One turn moves each row of this set onto another row. After a few examples, where does it send each row asked below?
K84: [  5  -1  27  -2   9 -29   1 -11  -7 -45   4   1  14 -24   3  -6  -1  26
  12 -15 -32]
K897: [ 19   0  15 -11   7 -17 -19  -4   2   8   6   1  11  16 -18 -10  18  21
  33 -21  14]
K524: [  3   5  18 -20   9 -11   2 -14   4 -48  23   6 -11 -17 -12  37  10 -20
  11 -16  -4]
K377: [  4  11   4  -4   3 -12   4 -28 -16   6  -5  14 -11   4 -15  20 -23 -16
  16 -26  11]
K62: [  8  -3  18 -11  12 -27  -5 -15  -9 -37   0   4  19 -24   6  -6  -7  36
  12 -18 -24]
K974: [ 18 -46  31   2   6 -26  -7  -6   0 -10  22 -15  -2  -4  -1  29   2  18
  26  -2 -18]
K501: [ 21 -13   9   0   3 -20  13  12 -41 -12  -7   0 -23 -54   1   2  -2 -12
   3 -11   0]
K400: [ 25  13  13   0   5 -22 -14 -14  -2   5 -13 -14  -9  -8  18 -15  13  14
  32 -18  12]
K295: [ 32 -20  14  15  15   7   4  -2  -3 -16  20 -17  23 -22  -4  11 -25   0
   6  -6  -9]
K206: [ 26   0  -8   6 -10 -27  10 -18 -28 -11  12 -12  -9 -14  -8  21 -10  -9
  38 -30  29]
K644: [ 11  -4   3 -11  27  -6   1  12   8  -5  -8  -3 -12 -43   4   3  25  10
  -7 -28  -5]
K981: [ 13  15  22 -16  14 -15  -1 -16   3 -43  21  15 -14 -14 -10  37  14 -20
  14 -20  -5]
K843: [  4 -10   3 -14  25  -1  -1  13   9 -13   1  -7  -7 -43   9  -4  26   7
  -6 -19  -7]
K205: [  7   3  10 -18  13 -12 -26  -5 -25  20   3   5  10   7   0  -9  15   9
  29 -18  12]
K745: [ -2 -16 -11  10   5 -32 -15  -9   7 -33  12   9   2  -4 -19  16 -14  18
  -5 -23  -8]
K742: [ 49   2  28  -8  12 -12  11   8  16 -14   9  -8  -4  -3 -23   0  19  10
  27 -16   8]
K55: [ 13   9   5   3 -27 -12  18 -12 -15   0   6  10  -1 -14   8  14 -26  -1
  19 -42  -3]
K588: [ -3 -18  -7  11   7 -27 -12  -3   8 -30  10   5  -2 -11 -32   9  -9  16
 -10 -20 -18]
K689: [  7 -21   8 -20   9 -38   9   3 -34 -17  -5  -6   2 -21 -37  23  17 -15
  28 -10  13]
K15: [ 14  -1  26  -3  -7  -5  17  18  -4   8   9  22 -20  -9   4  21 -13 -11
   1 -29 -20]
K283: [  5 -16  10 -16  13 -25   6  -4 -23 -36  16   1   2 -23 -36  38  10 -24
  21  -5  10]
K612: [ 41  -3  35  -5   5 -12   8   2  16 -10  12  -6   5   1 -29  -4  21  13
  25 -19   3]
K222: [  8 -22   2  -3   9 -19  -7  18 -18 -10  12   0 -13 -51  21  -8  27  -2
  17  -6 -11]
K350: [ 31 -25  10  17  16  -4   8   2 -10  -9  26  -4  21 -27  -3  13 -26   0
   7   1 -14]
K141: [ 19   6 -10   3 -22 -20  13 -23 -21  -8   8  -7  -8 -13   3  18 -12  -6
  31 -40  18]
K504: [  5  -6  11 -14  14 -17 -23   1 -39  24   5   5   0  -5   9  -7   8   5
  31 -13   7]
K575: [  5 -20   1 -19  13 -44  -2   2 -30  -7 -16  -7   1 -17 -33  13  16  -3
  31 -15  18]
K292: [ 16  -8  -6   4  -3 -28  -8  13 -32 -13  18  13 -15 -40  14 -12  16 -19
  28  -3 -10]
K508: [ 15  -2  27   6 -18  -4  16  12   0   8  13  19 -11 -12   1  14 -13  -8
  -1 -33 -21]
K786: [ 14 -14  23  -2  23 -38  -7   2 -26 -27  15   7 -21  -4 -23  10  28 -17
  25   5  15]
K200: [  9 -44  32   3   9 -12  -6 -10   3 -10  22 -13  -6   4   6  24   1  13
  21 -10 -19]
K134: [ 13   3  -7   4  -5 -34  -7   0 -36 -17  15  19 -13 -34  14  -8   0 -22
  34 -10  -6]

K292 -> K205
K981 -> K15
Now find these:
K62 -> K974
K206 -> K134
K843 -> K612
K501 -> K400
K55 -> K222
K588 -> K295

One turn moves each row of this set onto another row. After a few examples, where does it send each row asked below?
K863: [ -6   6  -8  15 -10 -15  -7  -4   6   4 -16   6  13   4  -8  43   0 -34
   5   8   8 -14  -6  10 -27   1  -1]
K997: [  1   2  10  -6  -6  -2  -5  -2   2 -16 -25 -11  11  -1  10  41  18 -22
  -7  18 -16 -17 -10  12  -6 -16  14]
K51: [ 24 -22 -12 -32   2   8   5  20   5   3  17  -1 -28  21  21  12  -3  11
  15 -13  -1  22  22   2   1   9  10]
K376: [ 20   1   2 -18   8 -10 -12   0  25  12   9   3  16  -7 -35   5  12 -26
   4   5  -1   3 -21   2 -31  24   2]
K242: [-22 -20  13 -11   0   9 -13  -7  16   8 -33  17  -5  -3  17 -12  -1 -13
  -3 -13 -11 -10 -20 -13  17 -15  11]
K741: [  9  19 -17  12  -9 -16  -4   1  11  25   2  15  27   7 -20  14   2 -20
   6   3  -4 -18 -21  -4 -14   4   2]
K600: [  3 -27  -6 -24  -9 -10   4 -10  19 -20 -13 -10 -15  -1 -34   7 -17 -32
  -7   7  -3 -26   3 -12 -22   3   2]
K911: [-16   4   1 -14  -1   6  -4  12   0   9 -25   8   5  -8   2  10  21 -20
  20  38 -11 -11 -24   3 -35 -10  -7]
K714: [-15  -9 -21  14 -18 -12  10 -11   1  -5 -25   3  -4   7 -12  23 -20 -28
  -3   5  -2 -29   3 -11  -8  -8   0]
K582: [-12 -18   6 -15 -14   1  -3  -6   8 -18 -34  -4  -7   5   9  13  -5 -19
 -10   6 -18 -35  -7  -9   8 -26  13]
K33: [ 15  18  10 -10   0  -3 -16   7  12  11  -7   4  29   1   3  18  27 -12
   0   9 -19 -12 -30   7  -4  -8  15]
K332: [ 33 -17 -13 -38  -3   4   2  23   9   7  25  -2 -22  27  14   7  -2  12
  16 -12  -5  10  18   0  -2   5  11]
K620: [  8 -11 -12  -8  11   0  10  -8  18  14   2   9   2 -14 -33 -23  -3 -13
  -2  -3 -10   9 -18 -21   1  28   5]
K763: [-15 -35   5 -15   7   2  -3 -13  23   0 -20   9 -20 -12 -20 -12 -15 -29
  -1 -10   7   6  -5 -14 -12  18  -1]
K720: [ 28 -19  -7 -36   1   5  -3  23   8   5  19  -3 -24  24  21  18   1   8
  17 -12   2  19  21   8  -9   7   9]
K453: [-12   4 -15  24   1  -4   3  -7   7  30 -13  25  11  -4  -7  -1  -4 -16
   6 -10   1   3 -18 -12   3  14   0]
K857: [ 31 -22 -17 -35   0   6   9  19   5  -1  20  -6 -26  24  16  14  -4  12
  13  -8  -2  12  24   1   1   4   8]
K329: [-28  -5  -5  -6   5  14   8   6  -3  16 -30  16  -3 -14   6 -12  13 -11
  18  29 -14  -1 -25 -12 -13  -2  -6]
K803: [ 35 -20 -15 -40  -2   4   3  22  10   5  24  -3 -21  27  13   9  -2  12
  15 -10  -1   9  19   0  -3   2   7]
K195: [  0   5   3  -1   7   7  -4  -1   9  21 -14  15  17  -8   8 -11  17  -2
  -3  -4 -23   0 -31 -11  22  -1  15]
K951: [ 12  -7  -4  -7   5  -8   7  -8   8 -18  -7 -16   0 -12 -29  32   7 -31
  -4  19  -3   3   0   6 -27  21   4]
K287: [ 30 -20 -15 -34  -3   5   8  20   3  -2  20  -8 -26  24  17  17  -3  11
  13  -8  -6  12  25   1  -1   5  10]
K715: [-26 -12  -2 -21  -7   8  -3   9   6   9 -30  13  -7  -3   1 -13   4 -17
  18  28 -13 -26 -23 -13 -24 -19  -8]
K5: [ -8   7 -10 -14  -2   6   5  13   1  18 -14  11  11  -6  -7 -13  17  -8
  18  36 -22 -19 -31 -12 -19  -9  -4]
K854: [ 28 -23  -8 -36   3   6  -1  20   8   3  18  -2 -25  23  21  18   0   8
  17 -12   5  19  22   8  -8   6   5]
K596: [-19  -3 -12  -9  -6   7  14   6  -9  -3 -30   0  -4  -8  -2   5  10 -16
  12  42 -20 -21 -14  -9 -19 -14  -3]
K156: [ 26 -25  -8 -41  -3   4  -4  23  11   3  19  -1 -28  27  19  11  -6   7
  16 -15   0  10  21   3  -8   1   8]
K67: [-24 -16  -8   6 -12  -8  -9  -8  17  18 -23  25  -3   7  -7  -4 -22 -27
   4 -15   8 -22 -11 -16  -8  -5  -3]
K871: [ 27 -23 -13 -32   4   8   7  18   5   3  18  -2 -26  21  21  14  -1  12
  15 -11   1  22  23   3   1   8   6]
K961: [ 29 -25  -9 -42  -1   5  -3  21  13   4  19   0 -25  27  18  10  -5   8
  16 -13   4  11  21   3  -8   1   5]

K329 -> K596
K803 -> K961
Now find these:
K453 -> K714
K582 -> K33
K376 -> K763
K156 -> K720

One turn moves each row of this set onto another row. After a few examples, where does it send each row asked below?
K878: [ 17   4   0   4 -25 -32 -24  18   3  -9  10 -18  -2]
K90: [  0  23  -8   6  24  14 -12  -5  22  -5   0  -1  23]
K494: [-17  -4   9  -6  18   9   9  24  22   1  -8   1 -27]
K512: [ 16   2   0   3 -25 -36 -21  20   2  -6   5 -17  -7]
K665: [ 15  15  12  10 -20 -29   3   7  -8 -13  20  -6 -19]
K418: [ 18  24   7  17 -17 -26  -6  -4  -5 -13  18  -5   2]
K130: [ 16  -7   5 -13 -22 -22 -20  19  -5 -14  11 -10 -19]
K636: [-10   3   1  -6  21   7  12  22  22   4 -12  -1 -33]
K410: [ 17   7  -2   6 -24 -35 -26  15   3  -6   4 -17   4]
K251: [  6   6  -6   3 -17 -39  -9  -6  -7 -11  12  11   7]
K909: [ -6  -6   3  -9  16   5  14  19  17  -4  -8   3 -39]
K859: [  3  -2  -2  -2 -20 -40  -2   3 -10 -11  14  11 -10]
K459: [ 21   5  -6   0 -16 -28 -33   0  -1  -8 -11  -5  12]
K583: [ 16   3  -3   4 -23 -38 -23  17   3  -4  -2 -16  -3]
K928: [ -8   4  -2 -11  12  25   5  13  22 -19  21 -10  -1]
K837: [-10  -7  -4 -16  14   7  16  24  19  -3 -10  -4 -27]
K968: [ -3   7   5  -4  14  24   1   7  22 -20  27  -4 -10]
K145: [ 19   4   2  -6 -21 -15 -31   6  -2 -19  17 -11   6]
K470: [  5   3  -2   0 -20 -35  -5  -2  -8 -15  22   9   1]
K895: [ -8  13   4  -5  18  25   4  15  25 -10  20  -6 -13]
K905: [ -5  15  -9   5  27   1   0   4  24  10 -32   4  -5]
K896: [ -5  10   4  -9  16  23   1  15  20 -14  27  -6  -8]
K628: [ -2  11 -12   1  27  -7  -1   6  18  12 -36   5  -4]
K16: [  0   6  -9   5  24  -5   1  -1  20   6 -37   8  -9]
K188: [-14   6  10  -1  16  25  -1  15  24 -12  18  -4  -4]
K530: [ 18  -6  -2  -8 -17 -35 -22  13  -4  -3 -17  -4 -14]
K460: [  5   1  -6   2 -17 -44  -4  -2  -9  -8   4  12  -3]
K934: [-10  16   1  10  23  16 -10  -2  27  -4  -7   1  19]
K872: [ -3  15 -13   1  19  16  -6  -4  24  -9  -8  -4  25]
K58: [ 18  22   3  19 -14 -38  -4  -6  -6  -4  -6  -1  -1]
K85: [ -8  -2   1 -13  19   2  12  26  16   3  -8  -1 -35]
K505: [ 15  13   8  11 -16 -40   5   6  -9  -3  -3  -2 -22]
K696: [-13   4  -1   5  25   1   0   8  24  10 -33   6  -4]
K448: [  2  19  -7  10  20  14 -11 -12  24 -10  -4   3  20]
K66: [-4 25 -5  8 24 19 -8 -3 27 -4  0 -2 15]
K756: [ -5   3 -15  -4  21  -3   5   7  21   7 -38   1  -2]

K968 -> K909
K696 -> K934
K928 -> K837
Now find these:
K878 -> K512
K418 -> K665
K636 -> K905
K628 -> K90
K470 -> K859
K145 -> K130

One turn moves each row of this set onto another row. After a few examples, where does it send each row asked below?
K707: [ 28  11  18   2 -14  -1  -9  -4 -15 -24  18 -10  -2  14   2  14  12 -12
  12  20 -14   6  11   6  -3 -11 -15  11 -25 -19 -19]
K128: [ 22 -22 -17 -22  35  -3  -2  24  -3  18 -10   4  11 -22   2  -5   2  -9
   3  -9  11 -10  -4 -14 -17   4  -6 -16  -2  10   6]
K885: [ 16   3  10  -7 -27   7  13 -16 -19 -38  -3 -15 -10  11   6  -8   2   4
  10  -5  -9  11   9  -5  19  -6  14 -19 -15   3  22]
K388: [-11   1  -1  -9 -12   4   6   2  -9 -22  -8   9   5  18  30  11   0  -5
  10  15 -13 -18  -2   0   1  -7  28 -39   3  24  -9]
K814: [ -3 -20  18   1   9   7  -3  18   8   9 -18 -26   0 -25  10 -18 -11 -14
 -11 -24   5  -3  -4 -15 -43   2  -7   2   6   0   6]
K225: [ -9 -11 -10   8  -4  16 -29  37 -22  -3  -2   0   4   0  10  -2 -10  -3
  17  12  18 -18  11  -3 -12  -3 -23   5 -20  -8  -1]
K440: [-11   1  -5  17  10 -16  -3 -28   0 -12 -13  10   9   6   8   2  14   1
 -21  -1   4 -14  30  -4   4  26  -6 -32   5  -2   6]
K176: [-14 -17  16 -11 -25  -7   5 -11 -21  -3 -11 -16   6  17  20  11 -25 -19
 -14  -1 -16  -6  17 -13  10  -4  23  13 -17 -20  -5]
K882: [  0 -12  -6  -5  33  -3  10 -13  25  15  13  19  17  -6  19   9   5  -8
  15 -25  17  -9 -15  -9 -14   3   9   4   8   4 -15]
K267: [-21   7  14   3  -4  -6  23   8   5  -4  -9   2  -5 -14  29   9   1   2
  -7  11  10   4  18   2 -12   8 -35  -4   6   1  20]
K186: [ -9 -14   1  13  28 -21 -13  -2   5  -5  -5 -11   2  -1  -5  -8  -4 -12
 -39 -28   5  -8  12 -24 -25  15  22   7  -1   6 -22]
K829: [-19 -12  25  -9 -31  -9  -5 -10 -16 -27  13 -10 -10  16  19  -1  -6   3
  -1  13   4 -22   3  -5   9 -25  18   4 -16  -7 -14]
K846: [  9  17   0   7  14  19  24  -8  17   3  14  -5  -5  -7  -5   4  -2  -5
   5 -26  25  20 -14 -14 -29  17   5  12 -10 -11 -16]
K572: [-14  -9 -11  39  12  19 -19 -14  -1  -6   3   8   9  17   4  -4  13  -4
  25  -5  22 -16  21  10  -5  -4  12  16  -7  -1  -7]
K935: [ 16 -11  -6 -19  36   3  -1  34  -4  12  -1  -3   6 -19   1   9   2  -5
   2  -3   8 -17 -13 -19 -31  -3  -3 -10  -2  13   9]
K106: [-16  -7  16   1  11   5  10  16  13   1 -12 -28 -12 -18   7  -8 -12 -14
 -19 -21  14  -2  -6 -21 -44   2   2  14   3   6   5]
K467: [ 13 -14 -13  -3 -11   6 -15  15  -3   0  -8 -14  23  -9 -10   2 -13   7
  -5  15 -18 -13  20 -18   6  34  13  -8  12 -27 -12]
K226: [ -2 -18   8   1 -24   0  19 -13 -16 -14 -28 -38  20   4   5   1   0 -14
  -7   2  12   2  27 -16  14 -16  22  19  -4   2   6]
K980: [ -1 -22  13   3 -20   0   6  -5 -26 -28  -5 -24  -7   8   5 -17   8   8
  -3  16   7  -6  21   5  10 -30  27   0 -14  20   6]
K866: [  2   8  -1   5   2  23  19  -3  18   8   9  -4 -11 -10   2 -15  -7  -9
   7 -20  23  18 -16  -6 -35  14  -9   2  -3 -11 -22]
K384: [  1  -5   5  15  -9  20  21   0  25   5   0 -12  14 -11   5   8  -4   8
  18  11  -8  10  17   0  -4  15  19  30  25 -16  -3]
K47: [ -3 -22   9  19  26 -23 -17 -11  12   2  -3  -4  13  -8   4 -12   1 -13
 -25 -31   1  -5  11 -16 -24   7  12  12  10  -2 -28]
K656: [ 31   5   7  18 -21  25  -2 -13 -17 -34   7 -26  16  15   7   4  15   3
  16  -1  -2   9   7   9  -5  -1   1 -13 -24   5  -7]
K865: [  9   7  15 -11 -25 -24   9  -9 -13 -39  14  -1  -6  10  10   7   5   2
   4   6  -4  13  14 -12  29 -14  -1  10 -11  -7  -6]
K166: [ 30   4 -18  -5  24  -2  -2  14 -14   3   3  -4  -3  -9 -25  -5  -2  -6
 -18 -13  12  14   4 -21 -19  26   1  -8 -21 -11 -19]
K445: [  7   4  16 -14 -24   7  -4 -13 -24 -22  -3  -7   4   8  18   9  -3  17
  25  12 -20 -16 -12 -10   3 -18  30 -13   0  -9   0]
K348: [  3  -5  -5   4  43  -4   1  -8  16   7  17  12  18   0   9  18  12  -2
   5 -23  12 -17 -14 -13 -22   1  22   2   7  13 -15]
K783: [ -2   6   2 -12  -3 -15  13  10  -2 -21 -14   5   0   3  11  10  21 -15
  14  37   2 -12  11  -4   7 -30  11  -8  14  21 -12]
K840: [ 24  -4 -21   5  21  -6  -6   5  -6   5   1   3  -3  -8 -22 -22   2  -8
 -17 -11  13  16   9 -12 -17  21  -4 -10 -10  -6 -35]
K416: [ 20  -2   9  -5 -10 -14   4  -2 -28 -23  -6  -6  10  -2   8   8  15  21
  19  24 -12   3  11  -7  14 -32  24  12   6   9  -9]

K656 -> K226
K467 -> K440
K840 -> K47
Now find these:
K865 -> K829
K166 -> K186

